128 stands for zero in the data rows.
Every row has a hidden score. How much higher is the second row's score than the first row's in each pair? 10 means about the same, 20 much higher and 0 much lower. The score is a weighted sum of the row's numbers plus the product of two more (or one squared), each taken from its middle value.
[ 95.  94. 131. 105. 146. 164. 176. 138.  88. 117.  93.  63. 116. 163.  74. 126.]
[110. 108. 213.  75. 160. 122. 123. 197. 117. 107. 133. 128.  52. 109.  64.  74.] -> 12
[133. 152. 116. 115.  89. 120. 162. 115. 131. 128. 161. 135.  65. 166. 135. 154.]
[179. 206. 129. 164. 162. 127. 241. 159. 107. 140. 180. 211. 140. 115. 145. 129.] -> 5
[117.  91. 136.  95.  58. 118. 105. 114. 105. 158. 132.  83. 143.  82. 105.  87.]
[ 88. 138. 223.  67. 167. 140. 118. 194. 101. 134. 120. 110. 191. 168.  48. 120.] -> 4
[183. 120. 151. 143. 162. 125. 132.  79. 118. 123.  57.  82. 127. 128.  77. 137.]
[157. 153. 133. 170. 106. 187. 118. 112. 137.  98. 104. 185.  84. 255. 165. 126.] -> 14
[ 80.  76. 127. 100. 111. 117.  93. 162. 116. 195. 165. 125. 156. 120. 129. 156.]
[146. 130. 136. 136. 150. 132. 125.  89. 108. 168.  83. 131. 132. 157. 172. 138.] -> 7
[155. 205.  74. 228. 143. 155.  93.  24. 186. 122. 210. 164. 125. 105. 189.  96.]
[184. 110.  82. 112. 147. 128. 119.  66. 211. 184. 173. 124.  64. 154.  73. 147.] -> 7
[125. 100. 141.  97.  78. 137. 145. 120. 116. 130.  95. 110. 112. 155. 113. 156.]
[ 26. 156. 201. 118. 120. 173. 147. 205.  86. 111. 103. 104. 104. 124.  55. 118.] -> 9
[137. 102. 119.  48. 124. 133. 100. 150. 187. 189. 115. 103.  66. 166. 152. 151.]
[167. 122. 116. 145.  95. 156. 152.  87. 104.  99. 138. 134. 160.  89. 146. 103.] -> 15
[139.  73.  89.  93.  97. 118. 138. 115. 152. 193. 149.  76.  20. 180. 157. 168.]
[103. 136. 152. 109. 139. 127. 127. 137. 143.  93. 126. 117. 133.  88. 136. 125.] -> 4
[ 95. 142. 153. 164. 165. 123. 138. 157.  33. 172.  99. 156. 199. 184. 102. 162.]
[ 85. 144. 156.  92. 160. 150.  57.  85. 164.  63.  61. 132. 133. 133. 113. 114.] -> 13
[137. 199.  59. 100. 113.  93. 159. 142. 122. 178. 154. 212. 120. 170. 162.  27.]
[138. 186. 111.  54. 167. 106.  81. 163. 181. 102.  76. 186. 184. 195. 104.  28.] -> 6
[ 45. 116. 182. 128. 100. 186.  89. 151. 122.  38. 142. 121. 149.  75. 160. 106.]
[185.  65.  97. 100. 115. 139. 155.  68. 134. 143.  85.  70.  94.  91. 133. 221.] -> 6
[ 98.  81. 101.  81. 142.  94. 139. 144. 121. 144.  85. 101. 110. 196. 132. 192.]
[189. 138. 123. 157.  71. 186. 114. 151.  76. 159. 128. 162. 130. 131.  86. 154.] -> 11
[164. 192. 113. 211. 160. 154. 127. 126. 139. 152. 170. 139.  96.  63. 129.  39.]
[122. 156. 121. 175.  82. 124. 166.  84. 169. 135. 125. 165. 137. 188. 184. 147.] -> 5
[128.  92.  88. 164. 110. 164.  99.  58. 103. 139. 107. 117. 100. 159.  78. 172.]
[126. 119. 110. 105. 133. 103.  85. 115. 146.  96. 127. 141. 229.  42.  74.  60.] -> 15
[125. 148.  96. 167. 121. 160. 121. 117. 116. 105. 112. 122. 127.  76. 185.  98.]
[116. 125. 138. 131. 156.  88. 180. 108.  92. 144. 123.  96. 106. 118. 113. 110.] -> 8
[ 86. 100. 160. 139. 106.  86. 114. 166. 137. 107. 121. 172. 192. 100. 156. 120.]
[ 47. 139. 203.  61. 128. 107. 124. 109. 146.  44.  15. 127. 197.  42. 162.  80.] -> 12
[123. 163. 169. 138. 129. 101. 189. 189.  81. 204. 202. 144. 161.  97. 163. 162.]
[220. 229.  46. 197. 169. 180.  99.  87. 112. 210. 200. 158.  47. 131. 124. 117.] -> 13
[ 67. 164.  73. 102. 119. 106.  96. 109. 120. 138.  98. 141. 143. 109.  88.  95.]
[143. 158. 156. 170.  89. 112. 151. 155. 125. 119.  97. 197. 134. 213. 173.  92.] -> 10
[140.  79. 131. 130. 174.  76. 137. 146. 134.  99. 108.  53. 149. 110.  83. 155.]
[201. 135.  93. 108. 153. 118. 133. 141. 169. 165. 211.  58.  24. 145. 116. 187.] -> 12
[ 83. 115. 140. 163.  85. 118. 143. 121.  90. 131. 127. 123. 137. 142. 136. 102.]
[ 82. 115. 209. 161. 112. 148. 145. 162. 120. 135.  94. 133. 112. 118. 141. 172.] -> 3
[128. 100.  88. 140. 152. 180. 128. 153.  96. 138. 106. 112. 134. 110.  94. 138.]
[125. 182. 128. 133. 181.  85. 126. 209. 203.  85.  70. 190.  76. 153.  82. 114.] -> 9
[211. 173.  85. 173. 202.  83. 111. 152. 154. 116. 131. 151. 146. 110.  82. 201.]
[103. 119. 120. 125. 122. 167. 110.  97. 109. 135.  98. 125. 152.  90.  78.  98.] -> 7
[109. 121. 113.  97. 126. 126. 102. 231. 170. 156. 102. 149. 113. 217. 100. 136.]
[ 83.  83. 153. 169.  63. 122. 133. 132. 113.  91. 123. 114. 161. 166. 120. 157.] -> 15
[111.  99. 134. 117. 134. 130.  84. 128. 121. 176.  91. 105. 141. 102.  85. 241.]
[133. 145.  66. 123. 101. 116. 102.  90. 119. 164. 110. 158. 109. 180. 150. 101.] -> 17
[116. 126.  91. 124. 185.  92. 158.  71. 135. 101. 116. 115. 145. 117. 123. 106.]
[127. 104. 141.  94. 154. 116. 167. 145. 122. 199. 128.  44.  89. 147.  43. 125.] -> 11
[195. 105.  83. 109. 170. 124.  83. 104. 202. 100. 104.  93.  61. 168.  90. 140.]
[ 94.  65.  85. 130. 117.  60. 206. 131.  69.  68. 143. 128. 165. 137. 102. 138.] -> 12
[110.  87. 144.  29. 119. 127. 144. 114.  95. 127. 113.  78. 109. 151. 145. 167.]
[ 80.  99. 129.  50. 145. 146. 151. 108. 111. 183. 123. 107. 102. 113.  87. 124.] -> 9
[202.  60.  99. 142. 133. 125. 121.  63. 137. 160. 153.  59.  98. 100. 113. 188.]
[181.  85. 100. 162. 124. 120. 162.  58. 132.  79. 113.  77. 133. 153. 161. 218.] -> 9
[ 51. 104. 137.  98.  94. 164. 184.  99. 157. 124. 156.  97.  58.  72. 152. 123.]
[117.  97. 163.  87. 112. 167. 129. 150. 116. 130.  80. 143. 105. 133. 146. 194.] -> 3
[207.  77. 131. 125. 111. 143.  99.  88. 152. 162. 130. 110. 132. 131. 179. 218.]
[170. 142. 188. 161. 152. 162. 168. 175.  97.  99. 131. 166. 123. 136. 146. 107.] -> 10
[167.  65.  98. 204. 124. 194. 143.  83.  79. 116. 133.  72. 130. 125. 127. 187.]
[230.  89. 139. 160.  77. 186. 102. 146.  80. 109. 155.  76. 107. 140. 107. 199.] -> 13
[142. 113. 114. 183.  97. 189. 103. 128. 125.  97. 136. 105. 103. 117. 162. 206.]
[123. 174.  83. 196. 112.  65. 154. 173. 181. 147. 124. 219. 141. 139. 173.  98.] -> 8
[171. 124. 181.  95. 151. 178. 102. 108. 112.  89. 142.  98. 128. 136. 116. 152.]
[145. 215.  51. 156.  84. 103. 138. 137. 119. 163. 113. 163. 179. 116. 137.  42.] -> 11
[119.  74. 136. 214. 124. 112. 181. 135. 134.  75. 156. 159. 151. 119. 163. 144.]
[ 88. 171. 167.  89. 123.  89.  47. 182. 160. 177. 131. 155. 219.  84.  95.  78.] -> 8
[117. 130. 136. 108. 150.  80. 131.  92.  71. 125. 120.  79. 165. 119. 115. 155.]
[138. 191. 113.  49. 163.  59.  91. 157. 196.  81.  58. 233. 145. 236.  95.  95.] -> 6
[142. 131. 113. 176.  42. 169. 142.  68. 147. 103. 123. 151.  96. 209. 161. 162.]
[198.  90. 141. 149. 102. 141. 175. 105. 108. 136. 162.  55. 113. 134.  95. 200.] -> 7
[128. 167. 141. 135. 140. 113. 174. 192.  75. 150. 191. 145. 161. 130. 102. 119.]
[159. 164. 132. 122. 157. 111. 134. 184.  53. 198. 192. 134. 221. 128.  77. 142.] -> 9
[112. 101.  69. 161.  66. 107. 109. 121. 133. 112.  92. 128. 169. 127. 154.  85.]
[191.  82.  97.  48. 167. 164. 158. 123. 235. 206. 187.  78.  59. 179. 157. 216.] -> 6
[148. 109. 140.  87. 138. 111. 185. 100. 160. 196. 144.  94. 118. 115. 123. 170.]
[112.  80. 155. 154.  58. 135. 113. 134. 103.  54. 105. 141. 157. 125. 118. 149.] -> 13
[123. 141.  87. 135. 130. 128.  71. 145. 113. 125. 146. 132. 133.  68. 114.  86.]
[ 85. 107. 146. 126. 122. 156. 139. 108.  97. 171. 102. 148. 104. 133. 148.  65.] -> 7
[141.  28. 143. 152. 119. 156. 122. 118. 124.  83. 154.  73. 118. 126. 154. 139.]
[188. 189. 113. 178. 147. 108. 114. 113. 128. 116. 193. 181. 129. 120. 166. 145.] -> 11
[181. 211. 163.  86. 165. 176. 104. 195. 228. 168. 125. 204.  83. 161. 106.  72.]
[141.  52. 125.  67.  87.  84.  99.  77. 146. 132. 130.  53. 151.  84.  79. 137.] -> 19
[179. 196. 141. 166. 132.  76. 199. 223.  62. 175. 229. 139. 204.  60.  93. 128.]
[164. 171.  65. 171. 129. 116. 153. 165. 132. 152. 188. 202. 155. 112. 174.  87.] -> 5
[109. 104. 139. 138. 137. 100. 161. 159. 150. 136. 174. 154.  95.  81. 136. 107.]
[126. 189. 162. 116. 127. 115. 112. 135.  29. 157. 138. 110. 150. 107. 115. 122.] -> 11
[ 93. 222. 114. 115. 182. 163.  66. 109. 104. 141. 127. 124. 163.  99.  97.  86.]
[166. 111. 148. 128. 140. 140. 206. 157.  83. 188. 159. 130. 140. 128.  99. 125.] -> 9
[183. 132. 140. 187. 106. 165. 148. 186. 101.  95. 201. 168. 106.  99. 142. 113.]
[192. 135. 110. 155. 129. 160. 132.  91.  87. 127.  88. 120. 104. 149. 128. 132.] -> 5
[120. 164. 149.   6. 100.  81. 131. 171. 205. 149.  77. 163. 148. 164. 127.  86.]
[ 86.  57. 183. 108. 173.  99. 128. 164.  89.  80.  39.  60. 160. 121.  94. 201.] -> 8
[118. 127. 155. 166. 139. 125. 118. 185. 136.  41. 100. 175.  94. 117.  61.  93.]
[119.  98. 108. 136. 139. 108. 150. 110. 154.  88. 101. 132. 178. 129. 134. 176.] -> 8
[128.  85. 104. 111. 163. 118. 115. 102. 101. 113. 110. 121. 141. 126.  92. 174.]
[112. 127. 160.  81. 138. 144. 137. 116. 138. 190.  90. 107. 101.  81. 120. 120.] -> 8
[ 80.  87. 185. 198. 109. 159. 101. 116. 113.  47.  71. 116. 156. 147. 127. 140.]
[112. 123. 124.  88. 144. 154.  69. 156.  98. 149. 120.  67. 105. 161. 110. 104.] -> 12
[106. 105. 126.  55. 163. 130. 119.  67.  55. 165.  96.  74. 121. 116.  85. 134.]
[103. 104. 126. 194. 119. 147. 127. 121. 162.  86. 130. 177. 105. 138. 184. 114.] -> 9
[ 46. 135. 144.  20. 173.  67. 112. 113. 146.  77. 179. 108. 216.  80. 154. 122.]
[125. 210. 166. 160. 110. 131. 174.  97.  98. 157. 118. 177. 126. 181.  99. 109.] -> 8
[166. 168.  28. 176. 133.  98. 124.  71. 132. 192. 187. 165.  92.  99. 153.  37.]
[149.  42. 129. 125. 147. 156. 131. 136.  88. 135. 122.  79.  99. 135.  86. 195.] -> 4
[ 97.  82. 150. 199. 102. 135. 104.  49. 130.  63.  57. 131. 136. 109. 160. 133.]
[139. 223.  46. 197. 182. 152.  82.  93. 133. 166.  97. 201. 156. 154. 112.  36.] -> 8
[125. 146. 112. 107. 153. 129.  96. 104. 102.  97.  52.  85. 140.  58.  95. 133.]
[ 94. 148.  79. 171. 113. 172.  63.  70. 117. 181. 186. 151. 158.  76. 128.  71.] -> 12
[101. 112. 114.  71. 171.  99. 109. 111.  83. 179. 109.  61. 145. 134.  72. 153.]
[173.  85.  42. 148. 107. 205. 214. 133. 115.  82. 102. 106. 115. 115. 111. 211.] -> 9
[227. 106. 126.  55. 117. 125.  88. 122. 195. 107. 128.  92. 128. 156. 146. 193.]
[ 98. 146. 191. 101.  87. 117. 119. 144. 194. 124. 102. 160. 119. 214. 155. 114.] -> 10
[111. 114. 195. 109. 205. 124. 131.  88. 115. 124. 111.  89.  93. 121. 108. 172.]
[120.  69. 150. 100. 152. 134. 126. 127. 150. 173.  86. 127.  59. 114. 116. 129.] -> 9
[172. 132. 149. 146. 118. 169. 190. 146. 147.  99. 151. 168. 112. 112. 146. 107.]
[113. 132.  81. 128. 151. 133. 122. 117. 147. 156. 103.  91.  92.  81. 134. 111.] -> 8
[ 78. 153. 137. 183. 117.  34. 137. 163.  62. 152. 140. 167. 246.  57. 134.  68.]
[129. 171. 124. 158. 127. 172. 137. 189.  20. 153. 197. 119. 172. 122. 189.  92.] -> 9
[138. 221. 176.  89. 182. 139.  59. 149. 190. 148. 142. 171. 113. 139. 116.  86.]
[138. 124. 162. 123. 154. 126.  88. 176. 131.  66.  54. 119. 216. 143. 135. 132.] -> 11
[ 92. 193. 126.  77. 120. 228. 105. 143.  93. 145. 153. 187. 119. 142. 101.  89.]
[155.  79. 135. 196.  65. 141. 187. 125. 115. 131. 175. 133.  69. 151. 151. 108.] -> 16
[129. 122. 131. 117. 130. 122.  98. 137.  70. 159. 109.  93. 136. 122.  74. 136.]
[ 98. 140. 192. 173. 135. 113. 130. 130. 104.  88.  58. 142.  92. 141. 140. 135.] -> 8
[110.  93. 151.  53. 112. 125. 171. 136. 112. 168.  82. 103. 111. 158. 102. 122.]
[105. 105. 142. 161. 121. 110. 139. 190. 122. 105. 113. 110. 166.  89. 122. 122.] -> 11
[109. 126. 177. 127.  81.  81. 146. 182. 113. 118. 136. 132. 136. 155. 115. 167.]
[150.  47. 134. 111. 129. 126. 187. 119. 104. 131. 135.  71. 146. 132. 146. 162.] -> 8
[180.  73. 131. 119. 191. 102. 124. 129. 136. 110.  83. 102. 167. 121. 134. 173.]
[ 51. 133. 121. 123. 109. 126.  89. 104.  99. 139. 173.  87. 158. 102. 159. 147.] -> 13
[123. 102. 117. 120.  96. 145. 136. 112. 104.  74.  82. 154. 162. 122. 123. 186.]
[106. 170. 173. 135. 140. 166. 182. 126. 158.  96. 150. 208.  80. 121. 163. 105.] -> 11
[154.  19. 190. 121. 194. 143.  99. 120. 140. 138.  82.  49.  82. 111.  90. 192.]
[120. 188.  89. 178. 180. 155. 100. 134. 128.  74. 105. 195. 131. 105. 192.  63.] -> 15
[163.  93. 117. 194. 122. 174.  86.  77. 150. 100. 117. 117. 161. 106. 130. 146.]
[116. 159. 125.  65. 137. 108. 163. 230. 196. 151.  98. 185. 122. 210.  66.  48.] -> 6
[126. 178. 192.  50.  86. 145. 150. 195. 191.  82.  94. 175. 107. 179.  68. 117.]
[141. 152. 119. 192.  77. 118. 136.  84. 107. 125. 123. 133.  63. 115. 147. 150.] -> 14
[ 93.  83.  78. 137. 121. 136. 124.  57.  61. 178.  50. 121.  97.  48. 109.  58.]
[119.  87. 177. 118. 148. 195.  90.  74. 155.  23. 102. 147. 158. 119. 112.  69.] -> 13
[193. 167. 111. 173. 137. 106. 203. 172.  92. 171. 176. 175. 151. 190. 144. 130.]
[ 94. 179. 151.  61. 126. 147. 158. 192.  87. 116. 165. 112.  74. 127.  66.  80.] -> 15
[109. 102. 113. 150. 192. 153. 121. 169. 103. 118. 142. 106.  90.  43.  82. 151.]
[147. 145. 209. 139. 138.  77. 197. 219.  68.  80. 126. 148. 133.  84.  41. 106.] -> 12
[127. 158. 135. 172. 176. 206. 171. 151. 141.  58. 164. 180.  80. 138. 124.  89.]
[111. 129.  88.  87. 169. 141.  98. 100.  79. 158. 144.  82. 155. 136.  86. 171.] -> 10
[ 82.  97. 150.  74. 111. 148.  73. 163.  80. 152. 112.  85. 136. 159.  65. 189.]
[161. 100. 112. 128. 172. 149. 106.  61.  98. 161. 124.  79. 101.  87.  67. 150.] -> 9
[ 64. 111. 121. 103.  84. 101. 117.  90. 138. 127. 151.  81. 129.  21. 185.  71.]
[123. 121.  84.  99. 123.  89. 105.  93.  64. 129.  93. 124. 115. 172.  61.  70.] -> 10
[122. 128. 144. 147. 112. 154. 170. 199. 137.  58. 176. 176. 112. 102. 163. 101.]
[138. 147. 121. 139. 115. 103. 160. 162. 105. 148. 189. 133. 102. 160. 139.  89.] -> 12
[190. 106. 172. 147. 144. 170. 137. 182. 173.  86. 161. 130.  66. 141. 165.  89.]
[ 96. 121. 126. 124. 121. 150.  88. 101.  82. 173. 136.  53.  90.  79.  53.  97.] -> 12
[182.  80.  61.  96.  76. 140. 174. 142. 180. 176. 134.  74.  94. 157.  92. 172.]
[145. 117.  66. 182.  85. 118. 131.  70. 130.  71. 178. 168.  67. 148. 173. 127.] -> 16
[116.  98. 216.  74. 158.  88. 106. 173. 108. 140. 100.  81. 167. 157.  34. 147.]
[148. 218.  66. 181. 124. 115. 116.  93. 140.  85. 167. 156. 101.  67. 124. 107.] -> 17
[204. 185.  97. 153. 155.  79. 176. 237.  62. 120. 183. 158. 201. 131. 134.  87.]
[168. 202. 150. 153. 158.  88. 147. 146.  68. 128. 190. 171. 169.  90. 119. 129.] -> 7
[104.  93. 186. 117.  43. 203. 134.  80. 165. 147. 101. 138. 132. 153. 152. 103.]
[175. 152.  54. 216. 140. 107. 114.  95. 164. 104. 138. 184. 171.  60. 183.  87.] -> 18
[ 63. 112.  68.  97. 147. 142.  71. 114.  95. 181. 169. 123. 160.  66. 114. 100.]
[149. 106.  88. 150.  96. 151.  80.  58.  74. 162. 137. 127. 136. 107. 184. 152.] -> 11
[163. 131.  33. 140.  95. 148. 113.  96. 124. 129.  66. 141. 128.  94. 150.  88.]
[130. 176. 149.  76. 160.  90. 132. 174. 169. 143. 125. 152. 127. 119. 207.  75.] -> 9
[101.  90. 152. 135. 101. 123. 140. 103. 106.  74.  61.  89. 138. 118. 103. 181.]
[ 85. 147. 159.  57. 155. 125.  52. 144. 205. 109.  97. 174. 120. 146. 140. 119.] -> 8
[163. 168.  55. 148.  70.  68. 124. 115. 148. 134. 159. 168. 172. 141. 191. 148.]
[109.  88. 156. 154. 145. 112. 126.  69. 139.  39. 135. 155. 124. 101. 151. 158.] -> 9
[ 92. 128.  91. 182. 117. 173. 165. 131. 165.  72. 109. 183. 126. 211. 136. 177.]
[106. 164. 130. 140.  64. 109. 162. 117. 120. 139. 101. 134. 103. 130. 147. 124.] -> 14
[142. 120. 131. 144. 148. 152. 129. 104. 105. 166. 135.  99. 147. 152. 120. 175.]
[ 61. 165. 131. 104. 212. 109.  80.  99. 192.  84.  81. 189. 101. 155. 136.  95.] -> 8
[141. 180. 148.  54. 138.  71.  51. 184. 206. 167. 112. 130.  91. 141. 151. 128.]
[123. 132. 140. 148. 180. 130.  92.  57.  80. 114. 125. 107. 148.  61. 127. 139.] -> 13
[ 74. 132. 157.  91. 146. 122. 127. 165. 133.  64. 129. 142. 209. 116. 179. 119.]
[ 77. 132. 192. 127.  80. 124. 227.  87. 133. 141. 168. 104. 120.  63. 149.  69.] -> 13
[198. 131.  73. 195. 148. 106. 172. 133.  95. 102. 130. 148. 145. 144. 178. 142.]
[198. 155. 108. 141. 179.  89.  81. 176. 108. 141. 134. 140. 137. 112. 171. 160.] -> 9
[ 87.  95. 146.  92. 160. 115.  88. 136.  84. 187. 110.  73. 117. 117.  96. 128.]
[108.  64. 104. 136.  91. 153.  96.  91. 114. 120. 115.  75. 192. 146. 133. 209.] -> 10
[ 90. 111. 111. 121. 147. 120. 100.  76. 115. 136. 135. 118. 143.  69. 103.  97.]
[115.  81. 201. 203. 139. 139. 132. 128. 152. 105. 108. 136. 122. 115.  78. 157.] -> 7
[ 81. 200. 138.  66.  96. 160. 130. 176. 160. 126. 159. 134. 169.  92.  75.  75.]
[135. 145. 135. 183.  57. 131. 173. 126. 143. 102. 134. 141.  91. 116. 164. 148.] -> 10
[153. 117.  88. 159. 131. 133. 114. 114. 136. 101. 111. 105. 165. 109. 120. 159.]
[131. 226. 101.  61. 136. 152.  50. 148. 196. 122.  54. 196. 135. 186. 106. 120.] -> 3
[ 69. 121. 177. 132. 118. 155. 101.  79. 116.  96.  67. 156. 168.  92.  84. 151.]
[138. 190. 146. 117. 158. 137. 112. 169. 153. 152.  88. 147. 187. 188. 123. 105.] -> 9
[123.  95. 141.  91. 136. 104. 106.  42.  80. 142.  88.  83. 118. 117.  76. 142.]
[112. 113. 111.  80. 106. 137.  67. 192. 139.  58. 132.  89. 184. 106. 135.  92.] -> 13
[189. 113. 120. 204. 155. 177. 116. 121. 115.  49. 123. 105. 139. 116. 123. 203.]
[134.  90.  92. 175.  98.  70.  48.  77. 143. 149. 105.  33.  90. 141. 130. 172.] -> 12
[ 46.  99. 139.  89. 168. 106.  96. 134. 117. 196. 126.  98. 127. 116.  56. 165.]
[115. 128. 121. 134. 146. 153.  74. 132.  84. 177. 114.  57. 116. 167.  85. 167.] -> 12
[147. 103. 144. 126. 110. 104. 144. 128. 109.  85. 106.  52. 111. 125.  79. 143.]
[101. 152. 150.  54. 147.  22.  85. 147. 161.  96. 120. 116. 216. 102.  71.  68.] -> 11
